[ 3.06  3.76  3.31 -4.20  0.12 -3.16] = j_929
[-0.52  0.71 -0.61 -1.19 -1.22 -0.68] = j_984
[-0.13  0.63  0.96  0.34  0.82 -3.13] = j_285
[-0.42  0.92  1.27  0.07  0.60 -3.35] = j_203
[-3.61  3.26  0.34 -5.40 -5.73  0.98] = j_535
[ 0.52 -1.07 -4.21  3.31  2.82  1.13] = j_641
[ 6.52 -5.37 -3.66  7.88  8.19 -2.48] = j_132
[2.31 2.31 0.14 3.65 4.10 2.31] = j_205
[ 2.28 -1.67 -3.08  1.66  1.54 -0.82] = j_788
[ 3.76 -3.16 -4.20  3.31  3.05  0.12] = j_922
[ 2.39 -1.86 -1.28  2.93  3.12 -1.52] = j_489
perm: [ 0.12  3.76 -3.16 -4.20  3.31  3.05]
j_922
tail: [-4.20  3.31]
[3.05 0.12]
again j_205: 
[2.31]

[-4.25  4.31 -3.46  6.82  2.63  0.29 -3.92  7.14  0.66  1.75] : j_820
[ 7.20  1.81 -2.09 -2.24  2.64 -6.30  3.38  9.10  1.97 -3.52] : j_790
[-3.11 -0.70  2.42 -3.89  6.15 -3.58  2.68 -1.68  3.13 -2.55] : j_113
[-4.80 -3.10 -5.88 -3.89 -1.01  2.53 -0.70 -3.79  6.15  2.41] : j_530
[ 4.81  2.05  3.81  1.88  0.55 -2.81  1.10  3.36 -5.30 -3.75] : j_627
[-3.75  1.10  0.54  3.36 -5.30  2.05  4.81 -2.81  1.88  3.81] : j_514
[ 3.81  1.10 -2.81  3.84 -5.30 -3.75  1.89  0.55 -3.53  3.36] : j_772
[ 1.49 -2.83 -1.16 -2.70  3.47 -2.61 -1.43 -0.21  0.60  0.83] : j_795
[-3.10 -0.70  2.42 -3.89  6.15  2.53 -5.88 -4.80 -1.01 -3.79] : j_539
perm: [ 2.41  6.15 -3.79 -0.70  2.53 -1.01 -3.89 -5.88 -3.10 -4.80]
j_530
tail: [ 3.47 -2.61 -1.43 -0.21  0.60]
[0.83]
perm: [-5.30 -3.75 -2.81  0.55  1.10  1.88  2.05  3.36  3.81  4.81]
j_627
tail: [-3.11 -0.70]
[ 2.42 -3.89  6.15 -3.58  2.68 -1.68  3.13 -2.55]
tail: [-3.10 -0.70  2.42 -3.89  6.15]
[ 2.53 -5.88 -4.80 -1.01 -3.79]
perm: [-3.75 -5.30  3.36  1.10 -2.81  0.55  1.88  3.81  2.05  4.81]
j_627
which: [ 7.20  1.81 -2.09 -2.24  2.64 -6.30  3.38  9.10  1.97 -3.52]
j_790

[-0.37  0.16 -5.68  4.66  1.38  1.33  6.15  6.68  3.99  0.59  4.70  2.96
  1.30  0.17  1.08 -1.29 -1.80 -0.95  6.39 -1.66  5.23  1.43  2.68  0.93
  0.93  1.10 -6.73  1.51  1.77 -2.09 -1.21 -3.55 -0.56  0.19 -1.94  0.76
 -2.64  4.71 -4.44  2.49 -0.72 -4.99 -0.97 -3.85  2.91  8.11  0.24 -2.40
  0.46 -3.53  1.00  3.19 -4.42  0.79 -1.76 -7.49] = j_74
[-5.40  1.27 -0.72  7.85 -2.92 -1.15  7.23 -1.43  1.65 -0.15  4.34  2.40
 -4.45 -0.64 -4.17  0.58 -5.11 -0.71  3.60 -2.48 -2.18  0.16  2.05 -2.05
 -6.08  3.24 -1.08 -0.69  5.15 -4.48  0.26 -2.49 -3.17 -4.04 -1.62 -0.24
 -2.76  4.01 -4.64  1.20 -1.48 -2.73 -6.11  0.58  0.94  8.66 -0.53  5.79
  0.04  3.08  1.84 -0.11 -4.29 -4.08 -3.60 -4.61] = j_819
[ 4.06  3.16  2.99  3.79  1.48 -0.74  1.45 -4.25 -1.85  1.14 -1.43  0.92
 -0.04  3.88  5.84  3.70  2.71  0.40 -1.60 -3.31  0.42 -0.30  1.71  0.36
  2.11 -4.96  0.98 -1.72  0.29  2.82  2.42 -4.11 -3.72  2.41 -1.60  1.22
  1.65 -2.73  5.99  5.50 -1.97  2.18  5.17 -2.03 -1.46 -0.61  0.51  3.70
  1.65  3.75 -1.30 -1.81  3.70 -3.10 -1.21 -2.77] = j_944
[ 5.56  1.42  2.47  0.34  1.49 -1.82  0.11 -2.46 -1.18  0.91  0.18  1.31
 -0.55  3.85  3.63  1.47  0.34  0.61 -0.79 -1.20  1.37  0.24  3.66  0.10
  1.68 -3.00  0.81 -2.36  2.54  3.29  1.30 -4.29 -3.69  2.67 -0.54  3.41
  0.84 -3.18  5.77  5.00  0.21  0.81  3.92 -1.73 -0.99 -2.44  0.24  4.15
  0.79  1.75 -1.12 -2.17 -0.50 -3.11 -0.61 -1.91] = j_866
[-0.37  0.16 -5.68  4.66  1.38  1.33  6.15  6.68  3.99  0.59  4.70  2.96
  1.30  0.17  1.08 -1.29 -1.80 -0.95  0.85 -1.66  5.23  1.43  2.68  0.93
 -2.62  1.10 -6.73  1.51  1.77 -2.09 -1.21 -3.55 -0.56  0.19 -1.94  0.76
 -2.64  4.71 -4.44  2.49 -0.72 -4.99 -0.97 -3.85  2.91  8.11  0.24 -2.40
  0.46 -3.53  1.00  3.19 -4.42  0.79 -1.76 -7.49] = j_612
[-5.40  1.27 -0.72  7.85 -2.92 -1.15  7.23 -1.43  1.65 -0.15  4.34  2.40
 -4.45 -0.64 -4.17  0.58 -5.11 -0.71  3.60 -2.48 -2.18  0.16  2.05 -2.05
 -6.08  3.24 -1.08 -0.69  5.15 -4.48  0.26 -2.49 -3.17 -4.04 -1.62 -0.24
 -2.76  4.01 -4.64  1.20 -1.48 -2.73 -6.11 -3.40  0.94  8.66 -0.53  5.79
  0.04  3.08  1.84 -0.11 -4.29 -4.08 -4.35 -7.05] = j_676
[-4.65  0.97 -3.22  7.32 -2.55 -1.91  6.65  4.52  2.84 -0.61  4.29  4.38
 -3.19  0.37 -2.19 -1.83 -3.86  1.30  2.54 -3.57 -0.50 -1.27  1.52 -3.15
 -4.83  2.28 -2.98  2.80  3.27 -2.79  0.60 -3.43 -3.82 -3.12 -1.02 -0.16
 -3.41  3.63 -5.09 -0.50 -0.95 -2.31 -3.25 -6.25  3.68  9.43  0.62  4.23
 -0.18 -0.46  0.33  3.54 -5.24 -2.69 -2.95 -7.57] = j_425
[ 1.55 -3.37 -1.77  0.12  0.37  1.42  2.84  1.42 -1.17  0.59  2.10  0.29
  2.71 -4.82 -1.85  3.83 -3.27  3.20  1.08  3.39  2.00 -0.16 -2.18  3.31
  3.25  2.07  2.31 -3.60  1.78 -1.88  1.83 -0.46 -0.04 -3.82  2.07 -0.29
  2.07  1.51 -3.57 -2.54  4.53 -3.80 -2.42  0.18  1.51  3.20  2.60 -0.58
 -1.54 -2.91  0.75 -0.72 -0.06  1.70  2.36 -0.97] = j_874
again j_819: 
[0.58]
perm: [ 0.24  5.77  0.34  1.75 -4.29 -0.54 -3.18 -1.82 -1.91  2.67 -1.20 -3.69
  2.54  3.63 -3.00  3.92  1.49  1.30 -1.18 -0.61  4.15 -3.11  0.84  3.85
  3.41  1.47  0.81  0.34 -0.55 -2.46  1.37 -2.44  0.91  0.21 -2.36  2.47
 -0.79  3.66  3.29 -0.50  0.11  1.42  0.24 -0.99 -1.12  0.81  0.10 -2.17
 -1.73  1.31  0.18  0.61  0.79  5.56  1.68  5.00]
j_866
which: [ 4.06  3.16  2.99  3.79  1.48 -0.74  1.45 -4.25 -1.85  1.14 -1.43  0.92
 -0.04  3.88  5.84  3.70  2.71  0.40 -1.60 -3.31  0.42 -0.30  1.71  0.36
  2.11 -4.96  0.98 -1.72  0.29  2.82  2.42 -4.11 -3.72  2.41 -1.60  1.22
  1.65 -2.73  5.99  5.50 -1.97  2.18  5.17 -2.03 -1.46 -0.61  0.51  3.70
  1.65  3.75 -1.30 -1.81  3.70 -3.10 -1.21 -2.77]
j_944
which: [-5.40  1.27 -0.72  7.85 -2.92 -1.15  7.23 -1.43  1.65 -0.15  4.34  2.40
 -4.45 -0.64 -4.17  0.58 -5.11 -0.71  3.60 -2.48 -2.18  0.16  2.05 -2.05
 -6.08  3.24 -1.08 -0.69  5.15 -4.48  0.26 -2.49 -3.17 -4.04 -1.62 -0.24
 -2.76  4.01 -4.64  1.20 -1.48 -2.73 -6.11 -3.40  0.94  8.66 -0.53  5.79
  0.04  3.08  1.84 -0.11 -4.29 -4.08 -4.35 -7.05]
j_676
which: [ 1.55 -3.37 -1.77  0.12  0.37  1.42  2.84  1.42 -1.17  0.59  2.10  0.29
  2.71 -4.82 -1.85  3.83 -3.27  3.20  1.08  3.39  2.00 -0.16 -2.18  3.31
  3.25  2.07  2.31 -3.60  1.78 -1.88  1.83 -0.46 -0.04 -3.82  2.07 -0.29
  2.07  1.51 -3.57 -2.54  4.53 -3.80 -2.42  0.18  1.51  3.20  2.60 -0.58
 -1.54 -2.91  0.75 -0.72 -0.06  1.70  2.36 -0.97]
j_874
again j_425: 
[-0.50]

[ 3.26  2.23 -2.38  2.03  1.63  3.00  2.82 -1.82 -4.21  0.29 -7.40] -> j_596
[-0.27 -3.20  0.32 -0.27  0.24  1.61  3.54 -1.91 -4.05  3.00  0.11] -> j_48
[ 6.26 -0.02  8.43  4.86 -2.81  5.05 -2.38  0.75 -2.78  1.17 -3.96] -> j_894
[ 0.01 -3.24 -1.60  4.27  0.75 -0.94  0.22  1.17  3.87  0.75 -4.76] -> j_506
[ 0.75 -2.81  8.43 -2.37  6.26  5.05  1.17  4.86 -0.02 -3.96 -2.78] -> j_254
which: [ 0.01 -3.24 -1.60  4.27  0.75 -0.94  0.22  1.17  3.87  0.75 -4.76]
j_506
tail: [4.27 0.75]
[-0.94  0.22  1.17  3.87  0.75 -4.76]
again j_506: 
[0.75]
which: [-0.27 -3.20  0.32 -0.27  0.24  1.61  3.54 -1.91 -4.05  3.00  0.11]
j_48
perm: [ 5.05  8.43  6.26  1.17  0.75 -0.02  4.86 -3.96 -2.37 -2.78 -2.81]
j_254
again j_48: 
[-0.27]

[-1.57  8.05 -3.24 -5.35  4.30 -1.96 -1.21 -1.03 -5.71 -2.94  0.60  3.43
 -1.04  0.18 -0.64  3.81  0.22  0.60  2.17 -3.15  0.40  0.68 -1.61 -0.41
 -1.04  1.35 -1.05 -1.03 -2.77 -2.72  1.25 -2.81] = j_249
[-5.86  4.45 -1.92 -0.99 -0.28 -4.95 -3.08  0.79  4.17 -1.71 -1.19 -0.92
  3.20  0.35  0.11  1.96 -3.10  0.60  1.02 -1.50  0.40 -0.10  0.37 -0.31
 -1.83 -1.71 -1.99  0.94 -3.28  0.05 -2.78 -2.55] = j_812
[ 6.62 -2.43 -2.37  7.53 -3.66 -5.40  4.74 -1.93 -1.95 -0.62 -6.06 -2.42
  0.42  2.86  0.12  1.96 -3.10  0.60  0.13  0.65  1.98 -3.25 -0.26  0.40
 -1.83 -0.31 -1.05  0.48 -0.04 -2.72 -2.78 -2.55] = j_114
[ 7.59  4.45 -1.92 -0.99 -0.28 -4.95 -3.08  0.79  4.17  0.88 -1.19 -0.92
  3.20  0.35  0.11  1.96 -3.10  0.60  1.02 -1.50  0.40 -0.10 -0.26 -0.31
 -1.83 -1.71 -1.99  0.94 -3.28  0.05 -2.78 -2.55] = j_773
[-2.60 -4.75  4.25 -0.99 -3.53 -0.64 -5.76 -2.61 -0.33  3.82 -1.26 -0.92
  0.24  3.98 -0.64  0.05  2.92 -3.18  0.13  1.25 -1.47 -0.30 -0.26  0.04
 -1.16 -0.42 -1.29 -2.44  1.00 -3.45  0.92 -2.55] = j_954
[ 4.27 -2.12 -1.92 -0.63 -5.36 -3.20  0.55  3.31 -1.95 -1.71 -1.19  2.68
  0.42  0.35  2.53 -3.36  0.73  1.40 -2.35 -0.46  0.40  1.25 -0.26 -5.36
 -1.83 -1.10  1.80 -3.19  0.69 -2.72 -2.56 -2.55] = j_250
tail: [4.17 0.88]
[-1.19 -0.92  3.20  0.35  0.11  1.96 -3.10  0.60  1.02 -1.50  0.40 -0.10
 -0.26 -0.31 -1.83 -1.71 -1.99  0.94 -3.28  0.05 -2.78 -2.55]
which: [-5.86  4.45 -1.92 -0.99 -0.28 -4.95 -3.08  0.79  4.17 -1.71 -1.19 -0.92
  3.20  0.35  0.11  1.96 -3.10  0.60  1.02 -1.50  0.40 -0.10  0.37 -0.31
 -1.83 -1.71 -1.99  0.94 -3.28  0.05 -2.78 -2.55]
j_812
again j_250: 
[-5.36]
which: [ 4.27 -2.12 -1.92 -0.63 -5.36 -3.20  0.55  3.31 -1.95 -1.71 -1.19  2.68
  0.42  0.35  2.53 -3.36  0.73  1.40 -2.35 -0.46  0.40  1.25 -0.26 -5.36
 -1.83 -1.10  1.80 -3.19  0.69 -2.72 -2.56 -2.55]
j_250

[ 2.56 -2.49  4.06 -2.45 -8.55  7.30 -4.90  1.68  4.84 -0.06] : j_689
[-4.28  4.20 -2.80 -2.46 -8.55 -6.49  6.66 -2.80 -4.02 -2.53] : j_123
[ 2.20 -2.16  3.37  0.72  5.59  5.74 -3.95  1.71  3.95 -0.05] : j_723
tail: [-2.46 -8.55]
[-6.49  6.66 -2.80 -4.02 -2.53]
perm: [-4.02 -2.53 -4.28  4.20 -2.80 -2.46 -8.55 -6.49  6.66 -2.80]
j_123

[ 0.50 -0.04 -2.73 -2.21] : j_640
[-0.04 -5.89  3.91  1.45] : j_815
[-0.04 -5.90  3.91  1.45] : j_341
which: [ 0.50 -0.04 -2.73 -2.21]
j_640
perm: [-5.89 -0.04  1.45  3.91]
j_815

